In the rows, zero is written as 128.
Rotation paths and how fast each direction turns (degrees a step):
Each turn is a multiple of 5 degrees from 10 to 175, or 0.
Each row of a path follows its step; steps can be skipped.

step 0: [130 132 121 120 124 125 134 126 134 129 140 129 134 128 125 119 129 125
 134 136 127 134 124 126 141 131 137 131 120 127]
step 1: [126 133 141 124 118 121 134 131 133 133 129 132 124 139 136 122 129 128
 126 136 136 126 126 133 135 123 134 132 125 131]
step 2: [118 129 136 130 125 118 127 131 121 129 120 132 129 142 119 126 131 131
 129 137 124 125 128 128 123 125 129 130 132 117]
step 3: [119 136 127 125 128 131 132 122 127 126 130 131 131 129 111 128 132 138
 129 133 130 136 136 124 126 138 130 133 134 123]
step 4: [125 132 131 125 129 128 131 119 139 131 132 138 133 132 124 125 120 123
 136 131 136 130 137 126 127 138 127 126 123 140]
step 5: [131 126 134 119 116 123 129 130 140 127 134 131 131 138 127 127 122 120
 139 130 122 122 124 131 123 129 123 127 134 128]
step 6: [126 129 130 133 120 131 127 132 127 130 138 124 133 135 124 127 131 132
 135 137 124 122 121 131 141 134 128 136 139 121]
step 7: [130 133 124 138 131 123 136 126 129 139 132 127 122 136 118 127 136 128
 131 141 134 131 125 124 135 131 135 128 124 129]
step 8: [126 136 140 121 135 116 134 127 134 131 130 130 131 139 129 128 129 129
 132 129 131 140 128 123 122 126 134 130 121 124]
step 9: [120 127 139 122 122 122 122 127 130 125 131 134 131 133 128 126 121 129
 129 135 121 131 144 126 130 127 135 136 135 122]
step 10: [120 127 129 125 119 131 128 120 119 124 133 135 120 133 118 120 126 125
 132 138 125 130 129 129 132 138 122 128 133 133]
step 11: [125 134 122 125 118 125 130 120 134 130 129 134 139 133 120 129 130 125
 134 134 136 132 115 134 130 134 127 127 122 130]
Directions:
[126 126 130 124 128 128 129 131 129 126 133 126 128 128 131 125 126 127
 128 127 128 126 132 127 129 127 129 126 126 129] | 85
[129 127 127 126 131 126 130 128 125 127 126 129 126 130 126 125 129 125
 131 128 125 128 124 127 124 127 126 125 127 127] | 130
[129 125 127 130 127 130 131 122 128 129 131 126 129 127 126 125 128 130
 128 127 131 129 127 127 127 128 130 127 125 128] | 100
[131 126 126 128 123 130 129 128 128 126 129 132 129 127 129 129 124 126
 129 128 125 129 125 129 130 131 127 129 128 130] | 65

step 0: [124 131 130 130 122 144 124 123 130 130 124 135 122 127 130 130 121 131
 128 131 132 123 121 122 134 130 133 128 118 124]
step 1: [123 125 123 124 123 134 132 130 138 128 132 131 128 118 133 127 125 128
 131 127 130 135 129 118 117 128 133 117 122 128]
step 2: [123 121 134 136 130 130 132 128 134 129 130 137 134 129 128 126 127 127
 128 120 131 128 135 126 128 136 142 132 121 121]
step 3: [127 121 133 134 124 132 119 124 135 117 122 132 124 119 125 120 133 131
 127 125 123 126 119 121 129 128 134 125 123 126]
step 4: [122 124 122 139 131 126 127 129 133 134 124 117 126 118 126 130 130 128
 127 121 133 134 132 117 125 126 131 126 120 126]
step 5: [126 122 141 139 128 125 135 125 125 127 124 127 125 131 131 132 129 128
 133 132 137 126 124 118 129 132 138 126 122 132]
step 6: [124 123 129 136 126 130 128 142 132 115 129 124 122 125 124 121 131 130
 128 133 129 128 133 122 128 119 136 124 126 134]
step 7: [129 113 125 136 124 127 128 135 127 128 127 125 119 126 124 142 129 126
 120 127 128 123 133 125 127 132 131 134 122 128]
step 8: [125 124 130 132 120 122 128 129 127 119 140 123 121 126 130 131 131 124
 137 122 129 121 117 121 130 130 131 129 126 134]
step 9: [123 131 128 133 126 129 133 140 126 125 138 120 129 122 123 132 133 140
 123 124 137 123 127 130 134 123 131 127 122 125]
step 10: [129 118 126 129 128 132 127 132 122 128 132 126 118 128 137 135 133 135
 125 130 129 119 126 129 131 138 134 117 130 124]
step 11: [123 132 122 128 123 138 125 130 130 124 138 120 121 126 126 128 126 132
 143 129 127 120 134 124 130 134 135 132 129 127]
Directions:
[124 129 129 127 131 127 125 125 125 127 127 125 129 127 126 130 129 130
 127 124 129 129 126 129 129 128 130 125 130 127] | 65
[131 126 130 127 126 127 126 125 129 124 129 129 126 129 129 126 124 128
 130 129 128 126 126 126 128 127 126 123 130 128] | 145
[126 125 131 129 126 130 123 129 127 132 130 129 130 127 127 129 130 128
 130 128 130 124 130 127 126 126 128 127 127 130] | 0

step 0: [125 130 129 126 132 123 120 127 122 136 123 131 134 125 128 126 117 130
 131 128 135 136 129 128 133 118 119 118 131 134]
step 1: [124 129 119 131 130 126 131 126 121 135 129 133 136 129 134 125 137 129
 124 131 120 122 134 127 114 122 128 123 135 129]
step 2: [134 116 138 130 124 124 133 128 121 128 123 124 130 130 131 125 131 134
 127 117 125 136 133 122 121 134 129 123 122 125]
step 3: [131 123 131 126 124 125 114 118 124 128 123 128 134 135 128 123 130 127
 114 130 135 130 120 128 132 132 126 130 131 133]
step 4: [128 130 130 130 134 129 134 122 135 124 141 131 140 135 130 129 132 128
 127 127 128 132 124 137 116 132 127 134 127 132]
step 5: [126 120 136 123 134 130 133 137 127 122 120 127 131 133 123 126 128 122
 129 135 128 125 126 126 126 133 130 133 112 124]
step 6: [129 119 124 129 128 130 118 126 135 130 125 134 121 126 123 133 114 126
 123 126 137 120 124 131 123 129 124 135 127 126]
step 7: [129 131 126 133 132 131 136 130 142 130 129 133 132 121 132 135 120 128
 124 136 127 136 127 127 127 120 129 123 123 138]
step 8: [131 123 122 124 120 134 140 135 127 127 127 132 128 130 131 128 129 128
 119 129 123 117 133 124 131 119 138 130 125 122]
step 9: [125 123 128 129 122 125 130 119 131 128 125 124 124 129 122 140 120 131
 124 113 130 133 133 125 140 129 129 128 131 125]
step 10: [120 128 123 129 130 130 124 126 134 122 129 130 134 135 129 130 135 131
 129 136 128 129 129 132 142 122 127 118 137 137]
step 11: [127 127 122 127 125 134 135 131 125 126 128 130 135 135 129 129 133 133
 145 118 117 123 132 132 126 128 126 134 128 129]
Directions:
[130 132 129 129 129 131 131 128 128 128 129 127 132 128 127 127 130 128
 130 129 127 128 129 129 125 122 131 130 129 129] | 110
[131 126 127 131 129 125 125 125 124 127 128 130 129 131 127 129 130 131
 130 128 123 129 128 128 130 128 129 127 128 128] | 40
[130 127 129 127 131 125 127 128 131 128 132 129 126 127 127 127 125 125
 130 130 125 126 124 126 128 125 126 130 125 125] | 45
[129 127 128 124 128 127 130 124 129 129 127 129 127 127 130 127 126 129
 129 132 128 129 127 133 129 128 126 128 132 131] | 110
